In the data rows, 128 means zero.
Each row of this table is followed by its label. One hidden rule gives the labels. It looks at one to three of the table's principal directions, none of them among the few with the most spread.
[210 120 136  73 135  74 127 158  92 189 114  98 125 143  47 153  96 182 107 103 142 130  89 150 100 173 102 103 127 100 133 205] Pw
[102 105  87 142 118 145 177 117 174  99 150 136 117 100  99 168 136 169 152 112 125 168 106 109 102 101 144 123 132 125 143 122] Ma
[188 102 111 109 175 138 128 137 121 133 143 109 139 123 111 133 113 155  87 100 133 113 113 124 118 157 150 112 142 122 142 144] Pw
[215  64  83  65 188 136 107 199 123 141 143 104 109 167  86  93  97 158  76  84 144  89  85 159  98 203 159  92 132  91 153 192] Ma
[219  50  54  60 154 127 120 219 136 136 133 116  96 162  45 140  76 197  99 108 146 118  72 169  82 194 134  90 134  51 159 209] Ma
[ 82 227 206 169  85  72 101  82  64 157  94 128 152 105 194 140 164  59 165 220 134 117 175 124 191  78  53 163 123 159  59 107] Qz
[143 136 136 115 135 105 153 113 125 155 132 107 132 118  99 142 141 152 118 102 135 137 112 115 118 133 130 119 130 145 114 156] Qz
[ 71 137 141 161 135 154 146  86 151 105 131 147 154 109 167 121 147 103 130 116 106 131 157 113 146  92 154 135 116 161 127  90] Pw
[142 150 125 143 111  85 166 107 137 155 120 110 179  78 112 204 147 159 127 149 128 126 147  92 141  98  85 114 144 139  99 134] Qz
[122 144 139 128 116 103 122 132 112 138 112 133 137 124 124 147 123 126 139 153 127 120 137 138 141 119 105 131 114 115 114 147] Pw
[117 155 197 137 122 160  98  81 102 145 118 135 115 162 158  59 122  86 116  89 113 158 139 137 127 138 150 150 132 167 146  75] Ma
[ 91 130 151 127 140 151  95 135 126 119 126 140 116 167 178  45 140  66 125 114 120 102 142 148 140 141 153 133 111 150 132 109] Qz
[171 134 145 127 122 136  97 129  97 136 118 129 124 138 128 131  97 131 117 142 129 135 134 133 129 144 113 141 145 110 144 106] Pw
[ 93 142 160 156 109 159 141  75 145 121 128 142 133 124 142 115 132 119 133  95 108 167 145 108 123 106 150 145 133 163 149  70] Pw
[112 127 124 125 118 121 116 148 136 129 116 135 136 142 145 112 134 107 129 145 125 103 145 138 142 129 116 123 119 123 116 133] Qz
[ 50 155 139 163 108 129 154  93 155 104 139 135 127 108 161 122 171 100 163 131 124 135 145  99 140  88 138 144 116 168 112  96] Qz
[ 83 202 215 156 110  95  90  91  85 150 103 129 157 133 198  88 153  47 141 155 119  89 184 118 177 109 101 155 106 176 101  90] Pw
[147 119 107 126 115  99 146 147 152 132 128 115 156 108 104 171 127 157 127 128 129 102 142  96 126 130 111 115 131 119 136 132] Ma
[239 115 134  77 156  97 122 144  81 192 114  97 138 137  59 158  89 184  79 105 140 138  92 154 107 174 107 101 148 101 128 193] Pw
[213 101  74  95 154  93 154 163 122 151 134  97 145  98  65 208 114 204  98 142 152 116  99 122 117 149 106 100 149  87 109 199] Pw
[141 123 145 120 146 138 132 110 129 154 122 124 152 135 130 108 130 123  97  92 114 134 132 136 126 133 138 111 135 151 128 125] Qz
[155 130 120 106 132  85 137 146 111 162 110 118 152 118  98 169 125 153 117 150 134 113 123 146 137 129  95 109 121 107  97 189] Pw
[ 85 121 106 159  75 154 136 126 152  91 126 165 103 119 127 157 115 133 184 166 115 186 121 139 113  86 103 139 135 102 152  83] Qz
[150  77  74 108 120 162 142 156 148 101 144 142  72 141  65 150  89 189 144 113 135 185  73 152  78 144 149 126 137  76 167 148] Pw
[ 81 182 179 165 136 112 132  74 114 134 125 123 170  99 190 120 171  77 128 139 119 100 173  97 172  92 125 144 117 186  93  95] Ma
[194  96  75 112 180 110 157 153 149 128 150  92 172  90 105 181 134 178  80 112 142  72 131  86 130 150 142 100 143 121 122 162] Pw
[178  91  75  95 170 107 146 170 144 151 125 107 170 117 109 157 136 160  76 131 136  77 128 134 139 148 123  86 135 109  93 197] Qz
[152 159 159 129 149 110  87 132  81 127 130 111 126 132 164 106 129  94 118 151 146  78 146 116 155 151 127 152 124 134 117 123] Pw
[164 121 108 118  91  97 136 153 133 144 116 123 133 119  81 185 107 172 141 151 133 138 122 123 114 131  84 118 140  92 136 142] Qz
[149 140 136 132 133 144 105 120  88 117 133 130  94 131 134 127 111 128 133 156 142 152 111 141 128 134 127 153 141 111 126 122] Pw
[244 177 185  84 123  26  91 150  43 225  91  73 162 132  84 164 106 150  92 152 155  80 134 125 145 179  52 118 139 114  97 191] Ma
[196 114 119 100 178 101 125 151 119 161 125  96 179 121 119 140 125 145  67 109 133  62 144 116 144 163 130  99 132 129 115 169] Pw
[141 170 173 120 125  96  85 133  71 154 113 113 116 148 154  97 134  87 130 162 146 100 135 141 152 146 102 145 123 133  98 143] Qz
[185  96  82  98 183 120 113 179 110 121 139 114 133 125 120 142 114 146  97 148 146  77 112 145 135 159 134 110 126  89 118 185] Pw
[ 44 135 175 149 132 193 114  83 143  97 140 157  93 167 180  24 142  63 140  69 104 158 133 140 121 121 195 153 106 180 159  66] Ma
[224  40  45  46 161 117 144 216 144 152 130 113 107 157  15 159  78 223  89  90 143 127  60 175  75 192 139  75 128  49 150 244] Pw
[ 91 121 115 145 110 154 161 100 149 101 143 146  97 113 105 150 127 153 162 115 122 192 100 127 102  99 146 139 127 128 146 113] Pw
[118 146 136 143 136 103 138 119 141 137 126 114 179 103 160 139 158 107 115 134 123  79 168  94 156 113 116 118 127 159 107 115] Qz
[ 96 120 104 132 126 116 163 129 153 105 146 130 115 107 102 157 139 153 157 118 132 136 110 114 114 112 144 129 107 125 135 149] Pw
[147 115 115 101 159 121 134 143 121 133 140 112 112 136 105 119 130 146 110 106 144 114 104 132 120 155 155 123 119 123 119 176] Ma
[149 158 166 133  84 121 124  96  97 152 116 126 101 131  96 149 106 150 148 132 133 193 111 127 109 125 101 150 148 125 139 106] Ma
[245  74  88  55 165 110 131 181 108 182 121 100 123 151  36 152  85 206  71  95 145 134  72 170  90 190 122  83 147  76 132 225] Qz
[ 77 153 116 168  65 108 147 121 138  86 131 149 105  90 116 200 125 146 208 188 132 164 129 105 125  78  91 159 119 101 139 100] Pw
[198 107 100  98 109  90 141 163 125 165 113 113 140 121  55 194  97 193 122 138 134 142 104 138 104 143  80  99 145  83 135 173] Qz
[156 146 183  99 100 130  85 124  77 176 102 129  82 187 107  73  99 114 126 115 132 177 101 176 109 162 111 140 137 122 133 135] Qz
[114  30  35  87 143 181 154 194 197  79 157 152  63 166  62 105 100 180 139  73 126 159  63 168  64 158 191 101 109  74 180 176] Ma
[ 74 132 153 142 148 161 146  82 149 119 137 139 136 132 155  83 151 102 116  74 109 139 139 121 131 114 180 133 112 178 130 105] Pw
[ 97 200 206 176  66 124  94  73  88 131 107 141 124 125 175 124 126  81 166 171 121 159 167 108 152  97  88 177 139 153 130  42] Ma
[110 101 118 108 144 152 114 150 131 120 128 145 100 163 126  80 118 113 128 110 122 135 106 173 115 142 152 119 109 115 138 152] Ma
[ 71 173 222 151 149 171 100  51 107 140 122 136 135 160 210  15 158  40 100  73 106 130 165 127 155 126 181 156 118 215 120  65] Ma
[106 181 174 167  94 127 107  88  99 127 117 134 130 116 175 128 139  89 151 172 127 142 158 111 154  99  97 161 142 150 113  69] Pw
[ 97  92  85 137 142 167 146 138 185  91 147 139 135 127 149 109 145 122 120 106 119 111 139 112 125 123 166 117 129 137 139 106] Ma
[131 128 145 125 111 148 100 132 107 124 123 143  91 156 124 101 102 118 145 131 127 161 111 155 113 138 125 142 130 112 152 111] Ma
[ 29 202 219 197  97 153 119  32 123 116 117 152 153 117 223  82 168  43 150 130 100 145 194  96 171  71 138 174 120 210 116  23] Ma
[ 74 175 185 154 125 126 103  95 102 124 125 134 127 135 192  77 155  57 147 141 123 113 153 126 157 109 128 152 112 171 112  91] Ma
[ 77 131 155 117 146 131 158  96 147 145 136 125 123 141 122  79 159 114 124  59 117 144 112 133 115 125 172 117 102 178 121 149] Ma
[110 109 122 139 103 160 156 103 169 123 130 144 126 127 106 134 120 151 134  90 108 181 122 121 100 112 142 122 140 138 159  91] Qz
[ 87 179 213 132 175 124 102  81  86 146 136 110 128 150 196  27 171  43 112  84 129  92 142 124 155 139 170 146 100 209 106 116] Ma
[ 93  99  94 155 134 197 154 101 172  73 152 154 111 115 139 130 127 142 132 108 116 170 124 115 113 105 178 142 139 131 153  82] Pw
[108 176 170 147 106 100  95 122  88 134 115 129 128 128 169 117 138  79 156 179 133 109 150 130 156 113  89 149 121 137 109 108] Qz
[ 84 126 140 150 127 169 117 109 138  90 136 154 112 138 158  94 121 101 143 113 113 141 138 129 127 117 163 150 114 138 158  82] Pw
[  0 158 133 203  46 179 128  91 163  45 139 183  67 124 191 109 151  72 230 184 117 194 144 116 131  57 126 185 121 138 143  23] Qz
[156 188 221 101 152 100  56 117  37 189  98 104 124 180 175  38 135  55  86 134 145  81 149 158 169 176 122 151 117 159  81 155] Qz
[184  54  75  70 179 155 132 182 150 134 145 116 102 166  76  93 104 169  83  64 135 123  77 161  85 187 176  90 131 100 155 187] Ma
[167 109 119 103 139 112 150 135 140 160 127 108 146 127  86 143 124 165 101  89 127 127 115 122 110 147 129 101 137 130 133 157] Qz
[173  93 104  87 150 117 124 173 140 149 130 108 130 154  98 107 121 146  96  95 136  95 113 137 111 173 138  98 129 116 135 170] Qz
[135  78  61 120 125 141 183 143 190 113 146 127 129 106  75 177 128 193 127 100 126 155 102 112  93 121 142 100 142 111 143 145] Qz
[ 57 191 226 167 115 158  66  74  79 115 113 156 111 162 222  33 135  22 149 138 111 130 169 143 164 113 142 180 106 176 132  50] Pw
[150 104 107 109 134 134 133 146 127 117 143 126  91 136  85 135 105 162 138 110 137 154  87 140  95 146 143 127 127 103 155 149] Pw
[ 72  85  81 143  89 175 188 112 198  85 151 160  82 118  74 156 120 180 180  90 111 227  81 129  69  92 155 124 130 116 176 103] Qz
[120 176 166 164  91 127  93 103  87 118 112 142 124 119 168 142 117  98 155 193 130 141 157 122 155 105  89 168 140 122 120  76] Pw
[ 58 174 163 166 116 117 118  99 119 115 121 141 147 113 196 111 164  64 157 167 120 107 167 120 168  86 111 146 110 162 100  94] Ma
[184  82  75  87 170 121 148 170 151 138 146  98 133 130  88 136 129 173  85  93 145  95 103 121 109 169 152  95 137 114 125 185] Ma
Here are more rows. What is the label of each one?
[109 146 148 142 121 130 120 112 121 133 117 135 143 127 157 118 138 102 128 144 121 124 149 131 147 113 117 133 128 142 113 111] Qz
[166  69  71 100 169 160 135 165 142 104 152 129  99 138  91 128 102 168 111 102 135 136  83 150  95 157 165 110 131  91 156 162] Pw
[ 83 170 195 152 149 138 105  82 114 131 127 124 152 137 205  55 162  51 112 102 115  90 173 107 164 123 157 147 114 197 117  78] Ma
[206 126 124 108 135  97 124 143 103 166 118 103 153 116  95 171 109 163 101 138 138 118 121 125 125 148  92 109 152 110 123 152] Ma
[ 64  85  59 136 119 132 166 167 204  89 140 149 141 114 130 144 154 129 161 138 114 110 129 130 122  94 128  95 108 116 131 138] Qz
[171 130 131 104 175  92  98 164 105 161 113 103 182 135 161 108 141  96  75 144 135  32 162 134 169 158 113 102 122 133  91 169] Qz
[ 84 193 183 179  90 115 114  78 105 127 114 137 151 103 188 137 150  77 159 178 120 132 174 103 166  82  89 159 134 162 108  61] Ma
[221 178 167 111 120  33 134 117  78 224  91  76 209  91  98 208 134 160  84 159 141  90 158 100 160 136  44 104 156 137  71 172] Qz
[154 116 111 119  99 120 130 147 129 131 116 135 119 129  84 170  96 170 138 143 130 150 120 135 113 133 107 130 132  87 144 141] Pw
[ 36  91 101 157  97 206 155 108 187  53 153 182  64 140 118 105 113 135 189  91 103 215  96 142  82  94 184 149 110 120 193  73] Pw
[211  95  80 109 110 111 134 169 122 135 123 124 124 112  55 214  75 206 133 157 137 157  96 140  97 140  83 111 154  58 157 153] Pw
[114 140 152 159 139 170 128  76 117 110 135 145 132 113 157 125 122 115 124 120 112 166 135 125 133 103 148 147 139 148 141  77] Pw
[163 120  89 138  88  89 167 141 155 135 126 117 157  80  76 232 118 192 151 157 129 143 126  93 113 104  71 108 152 100 139 125] Qz
[151  55  49  97 143 162 132 191 162  92 142 144  91 149  82 134  93 174 126 118 133 137  87 160  92 155 155 109 126  66 162 166] Ma
[132 127 116 142  67 123 143 126 144 128 115 143 122 115  89 187 104 167 163 152 120 182 123 123 107 104  85 131 147  99 150 102] Qz
[  0 172 192 196  73 181 154  33 174  89 132 176 106 133 196  58 177  51 195  91  88 203 153 115 129  52 166 165 102 212 143  22] Qz
[125 145 151 156 105 149  98 113 115 112 115 147 137 128 161 129 107 106 134 156 116 131 162 122 144 116 115 152 136 122 146  68] Pw
[159 146 167 109 133 127 104 114  78 163 114 122 106 153 117 102 112 123 114 121 134 157 107 160 122 148 122 136 135 129 120 145] Ma
[ 76 132 129 152 107 161 127 111 140 100 127 157 107 133 152 113 131 107 154 143 118 162 131 141 130 101 136 146 125 129 131  96] Qz
[145 135 140 102 142 109  93 160 103 152 117 113 122 162 147  79 137  95 107 138 143  81 133 147 145 163 122 124 122 129 100 161] Qz
[222 134 135  89 133  57 131 151 101 211  93  90 195 117  80 186 115 171  75 135 133  88 143 128 141 155  69  88 143 112  95 193] Qz
[ 92 157 190 136 149 148 107  86 109 137 127 130 127 153 177  49 147  69 111  88 118 120 146 131 144 134 167 145 113 183 124 100] Ma
[144  76  79  92 176 152 126 174 145 109 147 126 103 154 111  95 121 142 103  99 138 103  98 152 111 166 176 110 116 105 136 178] Ma
[100  41   0 119 112 134 185 216 227  59 163 144  98 105  72 192 131 192 182 149 136 129  83 126  84 111 127  89 122  62 155 166] Qz
[100  88 103 113 113 157 125 161 171 113 129 146 104 168 120  81 123 120 135  99 117 134 118 150 105 142 149 113 119 118 155 124] Qz
[ 27 170 182 181  92 168 114  70 137  93 125 163 115 137 201  74 150  57 166 132 106 154 167 116 149  86 148 171 113 175 136  40] Ma
[ 49  85  80 139 115 190 116 165 162  39 154 179  44 159 139  84 110 109 194 139 125 162  92 166  99 117 172 150  97  87 176 108] Pw
[180 172 169 126 139  94  88 125  63 151 124  98 129 125 149 126 126 108 116 162 152  93 139 114 152 152 101 149 140 133 108 127] Pw
[109 110 101 135  87 139 122 157 145 106 120 155 106 137 118 142 108 132 169 164 121 156 119 152 114 111  99 126 128  89 148 113] Qz
[154  84  77  92 150 118 125 191 134 120 137 125 106 143  92 131 111 153 129 131 141 107  93 158 108 155 131 104 115  83 137 189] Ma
[118 148 149 149 128 119 151  89 146 140 127 116 174 101 145 143 152 125 110 106 117 113 164  83 145 112 133 127 135 170 120  97] Ma
[ 84 153 154 157 113 137 125  99 134 113 125 140 138 122 164 116 141  98 142 133 117 125 159 110 146 106 134 148 120 152 128  87] Ma
[ 31 188 177 168 112 115 160  58 140 136 128 127 147 104 184 105 201  74 151 128 122 136 157  98 161  74 131 144 116 208  73 101] Qz
[101  65  42 124 133 156 176 163 206  79 157 140 116 114  96 154 134 172 141 106 126 133 106 117  98 120 162 105 123 104 150 143] Qz
[111  91 104 125 156 190 107 146 133  74 158 149  66 158 143  69 110 111 141 108 130 148  92 155 102 146 182 141 121 113 169 109] Pw
A new table starts here. Each row of this table is followed by its label. One hidden rule gives the labels. It looks at one to three of the table's principal directions, none of them among the few with the most spread.
[152 138 162 139  69 111 132  66 169 146 147 157 112 128 100 114 124 163  90 166 140 130 168 159 128  99  62 131 156 198  86 137] g
[124 137  95 125 153 109 124 186  76 129 132 118 132  98 146 175 136 127 189 128  93 138  79 104 135 196 166 155  70  64 149  88] g
[132 129  86 112 147 137 128 126 131 136 122  82 124 116 130  89 134 107 102  98 172 125 107 116 131  75 155 137 155 121 173 166] e
[112 148  49  91 183 121 150 171  41  66 105  98 168 111 171 124 140  77 221  67 135 139  19  78 123 133 210 187  74  54 232 134] f
[132 133 161 148 108 106 126 135 105 119 140 183 136 129 116 172 132 148 151 159  99 135 115 152 129 160  99 137 127 129 101 105] d
[169 188 172 130 114  60 197 124 145 157 157 160 109 120 106 128 156 149  48  74 112 155 134 197 104 144 127 142 113 134 128 151] d
[119 125 146 140 103 121  89 126 153 133 146 145 131 143 128 150 112 143 135 169 123 119 158 121 131 140 116 116 139 135  94 126] e
[123 110 109 119 123 143 140 127 125 119 120 126 127 114 145 127 128 142 180 160 125 123 123  96 132 152 122 138  89 132 124  91] g
[148  84 144 175  26 160  15  30 178  80 146 150 160 180 134 146  74 160 182 255 145 125 205  94 165  98   1 152 164 255  25 142] e
[135 117 156 152 115 130 131 129 124 163 122 136 110 108  86 140 130 153 103 140 113 145 140 161 136 149  83 113 153 140  98  99] d
[148 134 130 138  84 122 105  63  99  88 121 148 140 132 112 130 103 124 161 146 126 144 112 142 143  89  50 171 155 199 116 128] e
[145 109 111 115 143 170 154 117 117 132  99  77 128 100 110  87 112 147 139  91 145 143 139 119 135 145 133 149 114 154 160 111] h
[122 148 135 123  90 102 105 100 143 120 149 146 134 135 130 136 109 140 147 162 124 123 143 118 126 127 116 136 128 143 112 131] g
[166 129 148 181  91  98  89 139 165 182 154 142  94 119 104 185 143 160  96 159 108 163 157 167 137 155  46 140 122 164  49  99] g
[107 117  91 101 141 162  95 112 139 102 118  80 148 145 155  93 101 105 158 121 156 106 143  75 130 100 173 128 123 125 159 157] g
[105 172 126  97 121  80 114 116 169 126 156 122 119 154 162 115 107  94  85 116 125 101 150 113 117  94 167  96 151 108 135 168] g
[148 113 132 152 143 139 125 164 134 181 138 113 112 105  97 137 156 155  80 131 147 132 129 154 134 136 141 124 145 109 128 141] h
[122  94  97 115 173 181 144 144 116 134  95  72 128 114 127  87 131 114 119  92 154 124 122 109 135 118 163 115 134 111 167 132] e
[ 85 116  47  76 108 158  73  34 166  28 109  66 172 190 206  32  73  44 167 141 202  89 135  22 141   0 136 126 183 182 169 212] i
[116 121 158 148 146 126 121 159 109 153 126 168 109 127 107 165 147 120 103 134 107 118 110 170 125 121 115  98 160 100 109 109] g
[141 175 172 131 104  74 152 106 144 156 151 173 103 127  97 134 140 134  63 108 118 133 131 192 109 100 105 121 156 141 115 143] g
[ 89 145 105  97 125 125  45 105 205  96 159  84 164 200 176  80  81  81  90 126 190  78 182  67 122  41 213  94 196 115 157 247] e
[169 140 135 141 105 102 190 119 106 140 128 153 113  88 105 138 160 166 141 129 113 168 100 161 126 166  75 173  82 157 118  86] f
[ 98 122 177 135 157 133 147 158 142 177 117 162  94 129  92 134 147 122  61 104 116 113 140 181 108 112 131  58 176  93 112 108] g
[161 146  43 106 168 110 123 186  47 119 141  67 129  69 175 169 124 122 205 114 101 133  51  79 159 197 194 208  42  72 194 101] g
[136 140 149 132 150 101 204 161 108 164 119 153  97  96 105 132 170 133  79  93 107 147  94 179 118 148 118 111 130 100 133  96] f
[129  85 106 140 175 169 165 189 103 188  95  91  92  74 106 139 169 145 131 119 111 146 110 130 135 187 130 109  82  84 124  56] g
[166 142 113 166  40  78   3  77 167 130 185 130 113 142 151 193  83 137 139 232 111 128 164 112 171 108  26 168 155 209  40 135] g
[ 96 131  82  80 131 147 136  70 171  84 111  70 146 168 174  35 112  70 109 101 175 105 150  66 120  44 168  98 146 139 164 198] f
[138 130 122 115 141 140 167 116  75  87 104 133 149 118 125 111 126 122 165  93 125 141  88 133 128 132 131 162 113 138 169 121] e
[117 137 114 109 127 103 160 136 149 149 136 127 104 109 144 117 139 130 115 139 129 118 121 116 124 128 136 112 123 112 132 108] i
[ 98 146 144 101 224 128 230 209 131 186  92 112  92 109 104  90 179  98  39   0 128 138 105 180  79 132 216  66 123  34 191 114] g
[128 143 175 156 109  90  88 152 150 158 168 162 120 147 120 180 125 141  76 166  96 116 162 156 134 154 127  92 162 107  77 145] d
[128 117 107 135 124 140  66 126 141 132 136  96 129 137 137 135 105 117 128 147 140 117 144 106 146 107 127 129 152 137 120 146] g
[126 102 141 153 100 146  80 120 124 136 139 151 130 131 118 168 128 152 163 206 115 115 143 122 141 144  97 125 122 138  80 111] g
[142  91 102 149 160 153 166 188  86 174 109 100 112  70 103 138 176 155 129 136 129 151  84 131 145 181 133 132 107  83 139  89] f
[126 138 158 127 113 117 147 104 134 117 132 172 129 143 120 124 136 130 117 135 128 120 130 152 115 104 111 121 141 146 119 136] g
[100 146 130 112 129 109 118 154 154 141 137 110 131 129 135 135 105 140 148 115 109 131 161  98 115 185 170 111  95  90 127 105] g
[122  92  83 120 134 169 127 114 132 106  96  70 139 123 145  86 112 118 160 126 151 141 134  77 145 127 114 133 124 152 138 116] f
[138 145  86 119 108 109 105 110  72  69 134 137 163 121 152 147 113 119 220 149 131 135  66  96 141 122 123 201 105 137 162 132] g
[145 130 121 141 137 140  69 158  98 121 146  98 161 130 126 165 103 146 161 131 118 129 137 110 145 184 180 162 105 101 144 153] h
[128 129 171 150 162 122 143 189 100 170 129 156 116 114  89 165 150 142  82 101 104 133 115 184 123 167 149 102 153  77 129 114] h
[129 154 127 114 128 104 142 115 127 123 134 135 126 129 127 110 130 112 103 104 143 124 110 143 120  87 139 133 155 127 155 155] g
[ 95 157 148 115 137 104  85 133 124  80 147 168 157 185 166 158 107  83 144 123 105  94 128 120 113 108 177 109 136  93 133 166] g
[122  90  95 124  98 176  70  78 147  95 115  82 150 140 142  97  81 131 178 177 158 118 164  66 155 106  99 139 146 184 116 135] e
[123 132 115 110  77 123 167  59 142  81 120 173 150 128 126  81 140 147 193 162 183 135  99 110 107  71  83 173 122 185 147 129] g
[144 122 125 147 124 123 112 147 126 139 138 126 127 121 128 153 134 141 131 145 122 138 127 130 138 154 117 141 119 127 112 121] d
[178 113 159 174 144 122 163 188 171 248 153 120  63  85  83 155 194 180   4 130 126 143 159 199 131 167 114  98 126 111  80 117] e
[118 128 154 130 123 129 117 138 161 106 141 148 153 162 145 136 113 143 144 136 127 121 167 113 115 159 153 120 112 127 115 138] e
[141 110  82 112 119 163 149  84 112  87  98  93 148 116 136  79 122 129 187 120 162 146 109  91 134 107 106 177  98 176 160 125] e
[114 135 153 134 121 113 109 133 150 130 142 151 128 151 132 143 120 123 107 139 120 117 148 136 123 123 129 103 152 122 106 138] g
[174 148 181 146  98  95 198 105 140 152 143 187 105 112  94 132 162 172  79 125 118 150 133 199 114 138  73 146 119 175 100 115] e
[147 102  81 117 125 167 137 110 113  94 117 111 148 110 148 106 131 147 207 150 169 128 101  86 135 120 127 191  83 162 162 119] g
[150  95 107 147  84 155  82  95 141 119 142 107 149 125 128 126 117 167 165 209 157 127 151  89 157 134  98 159 126 172 103 145] d
[105 151 134 111 164 109 157 156 132 151 118 120 108 127 122 114 138  97  77  65 121 127 118 151 108 113 163  90 148  83 153 131] g
[133  94 131 124 202 184 246 164  67 164  58 128  91  71  79  94 191 125 107  42 127 153  65 188 109 128 120 116 107 105 173  61] g
[142 149 144 123 144 115 157 134  89 119 128 153 129 121 118 138 137 123 122  93 114 130  96 163 120 128 143 147 122 118 155 131] g
[157 143 162 194  82  69  49 150 150 200 171 153  79 119 101 230 133 147  79 186  66 153 157 179 151 168  35 117 142 141  17  91] i
[162 125 115 127 104 136 172  82  99 113 109 131 128  93 101  98 133 152 155 122 150 156  94 143 134 109  71 185 124 189 149 109] e
[137 161 144 128 121 102 105 124 101 102 145 134 159 143 119 139 102 124 124 102 120 134 121 141 131 134 156 151 153 119 153 172] h
Which label does each new row get?
[111 116  91  92 113 159 159  51  99   9  86 149 177 160 176  75 110  89 240 127 154 127  85  76 120  67  93 175 100 193 165 125] ~ g
[190 115 118 148 162 148 173 166  64 139 111  96 127  79 107 143 144 157 132  81 108 170  94 158 151 200 124 185  85 134 155  99] ~ h
[ 88 124  29  84 100 159  38  43 109  18 107  40 200 172 187  60  58  55 227 147 176 114 115   2 155  46 153 160 149 152 180 206] ~ f
[142 159 154 138 100  79 175 115 135 161 132 161 102 103  85 125 153 147  85 110 125 162 113 182 113 120  76 133 148 144 116 111] ~ f
[ 99 103  67 108 115 174  65  80 110  60 101  68 176 153 157  91  84  91 214 150 154 123 127  43 147  95 134 146 127 146 150 155] ~ d
[158 119 142 148 120 122 200 122 105 148 109 159 105  90  92 125 171 153 112 123 125 164  91 178 126 134  60 146 124 156 117  86] ~ f
[144 130 148 141 100 120 124 105 131 131 140 155 123 126 116 141 127 148 125 159 121 128 137 147 133 127  90 137 135 160 102 122] ~ g
[117 146 149 122 180 115 181 172 103 145 115 145 117 127 114 126 164 100  71  57 115 130  94 175 105 122 173  96 139  69 160 138] ~ d
[139 149 160 140  84 100  89 106 158 182 158 110 103 116  91 144  97 162  76 157  99 130 194 145 142 162 105 104 150 142  79 128] ~ e
[121  84 100 121 140 193 123  99  90 110  80  82 135 109 108  87 104 118 160 120 146 132 117 107 150 105 102 132 156 159 151 109] ~ e
[134 151 121 111 135 109 172 120 108 103 120 136 137 123 133 107 134 116 132  86 134 142  94 137 117 115 136 152 123 130 167 135] ~ d
[113 108  96 117 155 154 105 150 133 119 124 100 133 136 162 126 124 109 150 133 139 106 127  89 132 123 166 121 113 106 143 132] ~ g
[227 158 202 153 116  96 255 110  43 119 127 227 123  80  76 148 200 194 110  88  80 181  68 251 114 197  67 208  51 179 133  95] ~ h
[128 128 136 120 137 140 166 128 121 122 116 134 139 122 114 107 138 144 137 104 140 137 123 134 114 140 147 136 110 124 152 127] ~ e
[148 126 178 173 102 101 133 135  90 152 138 209 111 108  79 185 155 155 108 172 103 140  90 202 139 128  49 133 178 143  86  98] ~ d
[131 127 109 114 148 146 134 114 141 141 112  76 119 124 116  76 120 107  73  76 164 129 136 132 130  77 145 118 171 138 163 165] ~ e
[105 113 141 123 122 163  63 114 162  83 132 116 174 183 152 122  73 128 167 140 139 107 192  81 127 139 164 120 131 144 122 158] ~ h
[148 118 102 117 149 156 164 118 135 137 107  74 122 114 123  77 140 123  99  80 156 144 133 125 127 113 139 137 114 143 157 145] ~ e
[193 138  69 138 104 106 105 130  87 132 147  58 125  71 142 159 102 162 177 149 101 166 112  93 177 209 104 215  66 155 130 100] ~ d
[191 128  57 131 153 125 154 178  64 150 129  55 117  49 137 154 145 159 177 107 109 170  73 106 160 221 147 215  32 107 168  85] ~ e
[140 129 186 165 128  97 171 147  97 180 123 184  86 103  74 161 166 132  41 128  88 144 101 220 135 128  60  86 193 121  87  97] ~ f
[127  71 112 139 111 194  97  90 154 111  99  94 143 136 122  91 100 144 160 161 166 132 167  91 146 110  80 131 150 193 110 118] ~ e
[110  89 106 120 154 181 135 125 127 127  92  80 133 127 124  80 126 111 117 113 154 125 136 104 136 107 139  98 154 125 146 136] ~ d
[ 79 138 140  99 151 125 107 143 135 112 134 137 133 159 160 133 103  93 129 127 107  83 145 104 118 122 189  77 140  80 137 138] ~ g
[164 101  96 153 147 142 175 172  57 148 107 128 115  62 110 162 179 159 181 139 112 168  53 141 145 189  93 181  66 114 136  59] ~ f
[130 131 138 130 155 133 144 168 117 152 122 105 124 114 114 138 128 140 119  89 102 144 141 136 124 192 162 120  95  93 135 108] ~ e
[122 108 128 132 189 153 163 201 100 172 101 103 106  93 107 140 150 134 114  78 107 142 113 146 125 186 163 106 106  70 147  79] ~ e
[106 114 120 121 138 154  86 134 130 113 121  97 145 146 142 129  94 116 153 133 118 116 156  90 137 148 155 110 126 115 126 130] ~ e
